In the data rows, zero lies at 4.5, halfway between 4 and 5.
Some points:
[3 3 7 4 8 4 3 5 9 3 3 7 4 3 4 4 8 7 4 3 6 3 9 3 4 3 4 7 9 4 5 4 3 9 4 2 4 4 8 6 4 7 6 6 9 4 3 6 4 3 5 3 4 9 4 4 3 5 4 3 4 4 4 4]
[7 2 6 3 3 6 6 3 4 6 3 4 4 5 4 4 3 4 5 5 4 5 2 4 5 4 4 5 3 5 3 6 3 3 6 3 5 6 4 4 4 3 4 6 3 8 4 3 5 5 3 4 4 4 5 3 5 4 6 5 2 5 4 3]
[6 4 5 4 3 6 4 3 6 3 3 4 4 4 7 4 5 4 3 8 5 3 2 4 4 5 4 4 3 5 5 6 3 3 5 4 5 3 4 3 6 2 4 7 3 6 4 3 6 3 7 5 4 4 6 4 2 4 5 5 3 5 4 6]
[4 3 3 6 4 4 4 9 5 3 3 4 4 3 5 4 8 4 4 3 3 6 9 5 5 9 8 4 3 4 6 5 3 3 4 8 4 3 6 3 3 6 5 4 3 4 9 3 3 3 3 5 9 4 4 8 3 4 4 8 3 3 4 3]
[6 5 4 4 3 7 6 4 3 6 9 4 5 5 4 4 3 4 4 7 4 4 3 5 4 3 3 4 4 5 3 6 9 3 5 3 4 7 4 3 9 3 4 4 2 9 3 4 4 3 4 5 5 4 3 4 7 4 9 3 8 9 4 6]
[7 8 7 4 5 4 6 3 3 9 3 6 5 8 4 5 2 5 4 3 6 3 2 4 4 3 4 4 8 4 4 3 3 9 3 3 7 4 4 9 4 3 4 4 9 4 3 9 3 6 5 4 4 3 9 4 3 9 6 3 5 6 6 4]
[4 7 4 3 3 2 4 4 4 3 6 3 6 9 7 4 3 4 4 7 3 4 3 7 4 3 4 4 3 6 4 7 9 3 7 2 4 4 4 4 8 3 4 4 3 7 4 3 9 8 3 3 4 3 4 4 4 4 6 6 7 7 2 7]
[3 9 6 4 3 3 9 4 3 7 4 5 4 7 4 4 3 7 4 3 3 4 3 3 4 3 4 4 6 4 4 4 4 9 4 3 4 4 3 9 4 3 4 6 9 4 4 9 4 4 9 4 4 5 9 4 3 9 5 3 7 9 8 4]
[9 6 4 4 4 5 4 4 4 5 5 4 6 7 4 4 3 4 4 5 5 5 3 6 4 3 4 4 3 5 6 6 9 3 8 3 5 6 4 4 9 3 4 3 3 4 4 3 9 6 4 4 4 3 3 4 7 4 5 5 7 5 4 9]
[3 3 3 6 6 4 4 4 4 3 3 3 5 3 5 5 5 4 4 3 3 9 8 9 3 4 7 4 3 4 4 5 3 4 5 6 5 4 3 3 3 8 4 4 2 3 8 6 4 4 6 4 5 4 3 5 4 3 4 8 4 3 4 4]
[8 3 4 3 3 5 3 3 4 4 3 3 5 4 5 4 4 5 8 6 8 5 2 3 4 6 4 5 3 5 7 4 3 3 3 5 5 6 3 3 5 3 4 6 3 7 3 3 5 5 3 3 4 4 6 5 5 3 4 5 3 3 4 5]
[5 3 4 4 3 6 6 3 4 4 3 3 4 3 6 8 5 5 6 3 4 6 3 3 4 3 4 5 3 4 5 6 5 4 4 5 5 3 3 5 4 5 4 6 4 5 4 4 3 3 8 4 4 6 3 6 5 3 4 3 3 5 6 4]
[3 7 6 5 9 4 6 4 4 6 8 7 5 9 4 4 2 3 4 4 3 4 2 3 5 3 3 4 6 4 4 3 2 8 3 3 4 4 3 6 3 3 6 4 9 4 3 4 3 4 5 6 4 3 4 4 3 3 3 3 8 3 5 3]
[3 6 3 4 4 4 4 3 3 3 8 5 4 4 5 4 5 4 5 8 9 6 2 3 9 4 3 4 3 5 5 4 4 3 4 3 4 3 3 5 4 3 8 4 4 3 4 3 3 7 4 8 4 4 3 4 7 3 3 3 4 3 5 4]
[3 7 3 5 3 5 5 3 4 3 7 3 4 3 5 4 6 4 5 4 7 3 2 3 7 3 5 4 3 4 4 4 8 2 4 3 4 3 3 5 2 2 5 4 3 3 3 3 5 5 4 4 4 3 3 4 9 4 3 4 6 3 6 3]
[3 3 5 9 5 3 4 7 7 3 3 4 4 3 5 3 6 4 6 3 4 4 9 5 4 9 5 4 3 4 5 3 3 3 4 9 4 4 8 3 4 6 4 4 2 4 6 5 3 4 4 6 8 7 4 5 3 3 4 5 3 4 4 3]
[3 3 3 3 3 4 4 7 5 2 3 6 4 3 6 6 6 6 4 3 4 3 7 4 3 4 3 5 6 3 4 3 3 3 3 5 4 3 7 3 3 8 4 6 4 4 5 3 4 3 5 4 4 7 3 4 3 6 6 3 2 3 4 3]
[6 4 4 4 3 4 2 3 3 3 6 4 4 4 4 4 2 4 5 4 2 3 2 3 3 5 7 4 4 5 4 4 7 3 6 3 5 5 3 3 7 3 4 3 3 4 3 3 4 3 4 4 5 4 3 4 4 4 4 7 5 6 5 6]
[3 3 4 4 5 4 4 4 8 3 4 7 4 3 3 5 4 4 3 3 3 3 9 4 4 6 6 4 4 4 4 4 3 3 5 9 4 5 9 4 3 9 4 5 3 4 5 6 3 4 5 5 2 5 4 5 3 3 3 6 3 4 5 4]
[2 2 6 3 5 3 3 9 7 6 3 6 4 2 3 6 6 8 4 3 3 3 3 3 4 4 4 8 7 4 4 4 3 7 3 2 4 4 3 6 3 8 7 4 8 3 5 5 4 4 4 3 4 5 3 4 3 9 4 3 3 3 3 4]
[3 2 4 5 4 4 4 8 3 3 2 4 5 2 2 4 8 3 5 7 5 5 4 6 5 9 7 4 3 6 4 5 6 3 5 4 5 3 7 4 3 2 5 3 3 3 5 3 3 5 4 8 3 3 4 4 7 3 4 5 7 3 4 3]
[3 6 3 4 9 4 5 4 4 6 5 3 4 5 4 4 3 4 4 5 5 4 2 3 3 3 4 5 7 4 5 3 3 8 5 3 4 8 3 6 3 3 4 4 7 5 4 6 3 6 3 6 4 3 4 4 3 5 4 3 1 3 5 4]
[6 4 6 4 3 9 4 4 4 7 7 4 5 7 4 4 3 4 4 4 4 3 3 3 3 3 3 4 3 4 5 5 6 3 6 3 3 7 4 3 5 3 4 4 3 6 4 3 6 5 4 3 3 4 9 4 5 5 6 3 6 7 4 8]
[3 3 4 9 5 4 4 4 2 3 3 4 3 3 5 5 5 4 5 3 3 8 7 9 3 4 6 4 3 4 4 5 5 3 4 9 4 4 7 3 4 9 4 5 3 4 9 5 4 4 5 4 8 6 4 8 6 4 4 5 3 4 4 4]
Along one direction, these points spread out more than along any other. Take the direction at right angles to it along which they spread out most. Go by this last direction. How far along it is each point below, from 0 to 99? The average is 50, and the first point in the table lies past the average. One standard deviation of the points above along it is 16.
[3 3 3 3 3 4 4 7 5 2 3 6 4 3 6 6 6 6 4 3 4 3 7 4 3 4 3 5 6 3 4 3 3 3 3 5 4 3 7 3 3 8 4 6 4 4 5 3 4 3 5 4 4 7 3 4 3 6 6 3 2 3 4 3] : 58
[6 4 6 4 3 9 4 4 4 7 7 4 5 7 4 4 3 4 4 4 4 3 3 3 3 3 3 4 3 4 5 5 6 3 6 3 3 7 4 3 5 3 4 4 3 6 4 3 6 5 4 3 3 4 9 4 5 5 6 3 6 7 4 8] : 41
[3 3 3 6 6 4 4 4 4 3 3 3 5 3 5 5 5 4 4 3 3 9 8 9 3 4 7 4 3 4 4 5 3 4 5 6 5 4 3 3 3 8 4 4 2 3 8 6 4 4 6 4 5 4 3 5 4 3 4 8 4 3 4 4] : 45
[9 6 4 4 4 5 4 4 4 5 5 4 6 7 4 4 3 4 4 5 5 5 3 6 4 3 4 4 3 5 6 6 9 3 8 3 5 6 4 4 9 3 4 3 3 4 4 3 9 6 4 4 4 3 3 4 7 4 5 5 7 5 4 9] : 29
[7 8 7 4 5 4 6 3 3 9 3 6 5 8 4 5 2 5 4 3 6 3 2 4 4 3 4 4 8 4 4 3 3 9 3 3 7 4 4 9 4 3 4 4 9 4 3 9 3 6 5 4 4 3 9 4 3 9 6 3 5 6 6 4] : 79
[3 3 7 4 8 4 3 5 9 3 3 7 4 3 4 4 8 7 4 3 6 3 9 3 4 3 4 7 9 4 5 4 3 9 4 2 4 4 8 6 4 7 6 6 9 4 3 6 4 3 5 3 4 9 4 4 3 5 4 3 4 4 4 4] : 80
[3 9 6 4 3 3 9 4 3 7 4 5 4 7 4 4 3 7 4 3 3 4 3 3 4 3 4 4 6 4 4 4 4 9 4 3 4 4 3 9 4 3 4 6 9 4 4 9 4 4 9 4 4 5 9 4 3 9 5 3 7 9 8 4] : 79
[6 5 4 4 3 7 6 4 3 6 9 4 5 5 4 4 3 4 4 7 4 4 3 5 4 3 3 4 4 5 3 6 9 3 5 3 4 7 4 3 9 3 4 4 2 9 3 4 4 3 4 5 5 4 3 4 7 4 9 3 8 9 4 6] : 31
[6 4 5 4 3 6 4 3 6 3 3 4 4 4 7 4 5 4 3 8 5 3 2 4 4 5 4 4 3 5 5 6 3 3 5 4 5 3 4 3 6 2 4 7 3 6 4 3 6 3 7 5 4 4 6 4 2 4 5 5 3 5 4 6] : 41
